Mor: [139  95  79 174 166 152 137 105 121 136 128 140 152 123 176 159 147  95
 168  96 139  79 172  82 108 137  79  92  92 155  86  78 142 126 172 112
 165  86 168 151 176 163 102 134 115  84]
Sis: [ 84 161 161  94 143  88  83  78 176 160 109 139 110 133 124 109 167 138
 135 113 140 136 127  90  98 122 124  82  98 159 115 123 121 117 148 108
 114  88  94 178 115  96 132 154 116 126]
tov: [110 122 159 115  85 125 163 139 178 112 135 165 165 104 107  92 149 159
 109 137  86 113  85 111 175  95 143  83 156 177 151 132  83  83 147 116
 167  79 103 158  78 145 122 165 173  97]
Tem: [147 113  83  79  92  86  83  82  90 101  83 104  78 149  81  95  99  97
 157 151  84 112 126 106 102 107 180 179 139  94 103 147 123 103 146  79
 114 119 162 135 171  78  92  88 170 115]
kupa: [157 168 108 138 113 134  82 160 159 179  83  91 174  81 121 171 103 158
 131 115  78 171 134 157  95 123 166 159 105 147  97 164 115  98 156 162
 147 142  81  80 176 135 168 148 152 145]
Diguv: [118 102 122  86 116 177 102 132 146 167 118 164 112  86 175 112 136 160
 114 179  77 160 119 124 168 142 154  87  77 132 114 135 162  97 135 118
 100 178  96  83 163 122 140 133 139 146]
tik: [175  98  86 136  85 171  91  92 139 146  90 168 118 107 151  88 157 131
 151 160 116 113 126 128 120 138 106 161 173  91 154 164 123 125 126  77
  82 113 108 135 115 110  81 125 148  82]
motus: [157 179  93 147  94 172 170 104 154 100 160 163 177  79 111 167 156 105
 127  82 120  82 173 172 115 146 153 156  79 171  85 118 150 145 157 152
 146 172 138 164  85 142 128 174 113 126]
dofo: [126 163 165  94 164 117 115 139  86 170  98 114 142 125 170 141 101 119
  90 106 164 136 129 132 172 156 134 107 118 139 102  79  99 141 154 108
 158 137 110 103 171 139 139 169  95  92]
Ruke: [128  95 120 138 132 135 150 124 128  85  78 161 137  98 137 138 154 108
  96 116 119 145 115  96 134 151 153 169 173 128 133 143 168 178 110 114
 176 127  88  99 122 162 156 178 149  98]
rev: [ 78 158 103  79 167 116 147  83] => tov
[ 84 161 161  94 143  88  83  78 176 160 109 139 110 133 124 109 167 138
 135 113 140 136 127  90  98 122 124  82  98 159 115 123 121 117 148 108
 114  88  94 178 115  96 132 154 116 126] => Sis
[175  98  86 136  85 171  91  92 139 146  90 168 118 107 151  88 157 131
 151 160 116 113 126 128 120 138 106 161 173  91 154 164 123 125 126  77
  82 113 108 135 115 110  81 125 148  82] => tik

nav: [124 128 132 120 142 123 107 129 139 135 117 144 120 152 124 125 130 156
 130 118 112 128 127 103 112 117 113 129 142 130 120 123 119 118 138 114]
pom: [137 106 108 113 140 137 104 147 152 114 151 139 134 118 157 138 114 127
 147 125 143 140  98 134 126 135 124 120 118 133 144 133 137 138 127 116]
mis: [117 159 119 129 151 121 121 124 128 131 107 140 126 155 118 118 123 154
 128 127 114 139 139 132 171 113 131 119 124 128 121 106 159 120 136 152]
nobis: [147 150 111 153 141 132 119 158 139 114 117 144 120 152 124 125 130 156
 124 133 111 132 147 128 172 124 137 115 125 120 120 113 156 101 129 146]
dig: [139 103 108 115 142 137 106 147 150 112 153 141 132 119 158 139 114 127
 147 128 145 140  97 134 128 134 126 117 117 132 144 134 140 139 129 114]
rev: [114 139 158 119 132 141 153 112 150 147] => dig
rev: [131 128 124] => mis

bip: [ 98 120 170 173 169 108]
Los: [110 168 146  97 120 138]
sapot: [145 115 137 167  92 139]
Gapo: [120  98 109 170 124 111]
Kiv: [170 120  98 109 173  97]
rev: [139  92] => sapot
order: [170 173 169 108  98 120] => bip
order: [ 97 173 109  98 120 170] => Kiv
rev: [170 109  98 120] => Gapo
[110 168 146  97 120 138] => Los

ginob: [125 169 121 121 132]
Mun: [132 168 131 122 132]
neb: [124 138 129 136 139]
Dopap: [123 145 153 125 142]
mebug: [145 143 153 122 123]
Bazek: [136 129 138 124 145]
sudo: [138 124 126 127 120]
Duzi: [132 126 127 130 129]
divo: [128 119 126 131 121]
git: [132 168 130 122 132]
order: [143 153 122 123 145] => mebug
[124 138 129 136 139] => neb
[136 129 138 124 145] => Bazek
order: [122 132 132 168 131] => Mun
rev: [132 122 131 168] => Mun

Ladu: [166 117  95 117 144  88 110  92  84 145]
Nira: [144  95 117 117 166 106  96 106 169 157]
zuto: [122 101  97  96 121 148 106 106  85 171]
order: [106  85 171 122 101  97  96 121 148 106] => zuto
rev: [106  96 106 166 117 117] => Nira
where: [122] => zuto, 0
rev: [144 117  95 117 166] => Ladu

vonas: [136 130 125 141]
kotin: [130 126 141 136]
Zigat: [128 133 143 119]
dabef: [131 131 154 129]
fedo: [154 131 130 129]
order: [154 131 129 131] => dabef
rev: [129 130 131] => fedo
order: [141 125 130 136] => vonas
rev: [131 131] => dabef

Dafo: [152 134 136 139 111 128 140 128]
zipi: [157 145 148 165 136 133 153 122]
zisal: [117 127 121  86  85 116 153 122]
Vazil: [157 145 148 165 136 133 138 122]
rev: [116  85  86] => zisal
where: [111] => Dafo, 4
[117 127 121  86  85 116 153 122] => zisal

neri: [118 128 122 129 160 110 128 128]
nibu: [151 143 121 125 142 114 130 130]
pek: [127 107 121 126 144 104 128 132]
Gibu: [128 114 127 127  95 131 130 134]
ragog: [110 113 129 132 120 130 127 129]
rad: [121 127 144 104 128 132 127 125]
zusu: [ 99 115 121 130 157 113 130 137]
naz: [115 112 121 137 130 130 157  99]
rev: [114 142 125 121] => nibu
rev: [107 127] => pek
rev: [157 130 130 137] => naz
order: [130 130 114 142 125 121 143 151] => nibu
rev: [132 128 104 144 126 121] => pek
order: [ 99 113 115 121 130 130 137 157] => zusu

Godeb: [132 135 132 113 111 140 132 127  89 133 134 126 125 134 107 132 124 118
 122 126 133 131 135 125 133 133 124 128 130]
Guri: [127 132 136 155 107 139 146 124 122 130 114 124 123 139 127 146 139 117
 118 128 141 125 122 143 129 147 124 129 123]
zunob: [135 138 131 110 112 139 132 128  90 133 133 129 124 133 107 132 114 125
 122 128 111 121 123 127 117 122 124 122 142]
Vefum: [126 128 134 134 106 142 136 124 100 134 132 120 128 137 115 136 136 115
 120 126 146 132 133 133 137 145 124 130 122]
Zise: [138 139 135 122 131 127 124  90 128 133 128 133 142 133 122 132 125 117
 112 110 114 111 124 123 129 122 121 107 131]
pana: [135 138 131 110 112 139 132 128  90 133 133 129 124 133 107 132 121 119
 122 127 127 129 133 124 129 129 124 126 134]
saz: [130 136 136 158 108 137 149 125 127 128 128 128 121 139 129 149 136 119
 118 129 135 121 118 145 125 144 124 127 125]
where: [113] => Godeb, 3
order: [123 129 124 147 129 143 122 125 141 128 118 117 139 146 127 139 123 124
 114 130 122 124 146 139 107 155 136 132 127] => Guri
order: [111 117 114 124 128 129 135 133 125 133 132 122 142 132  90 122 123 124
 110 107 138 127 112 139 121 131 122 133 128] => zunob

depi: [100  83 131 146 102 126 117 139]
Vako: [116 115 120 141 147 128 117 144]
Sebik: [114 110 122 141 122 125 108 135]
leb: [116 115 120 141  90 128 117 137]
kero: [141 116 112 115 120 135 125 120]
dev: [116 115 120 141 120 125 111 135]
ret: [141 122 131 146 132 125  92 137]
[116 115 120 141 120 125 111 135] => dev
[100  83 131 146 102 126 117 139] => depi
order: [135 111 125 120 141 120 115 116] => dev

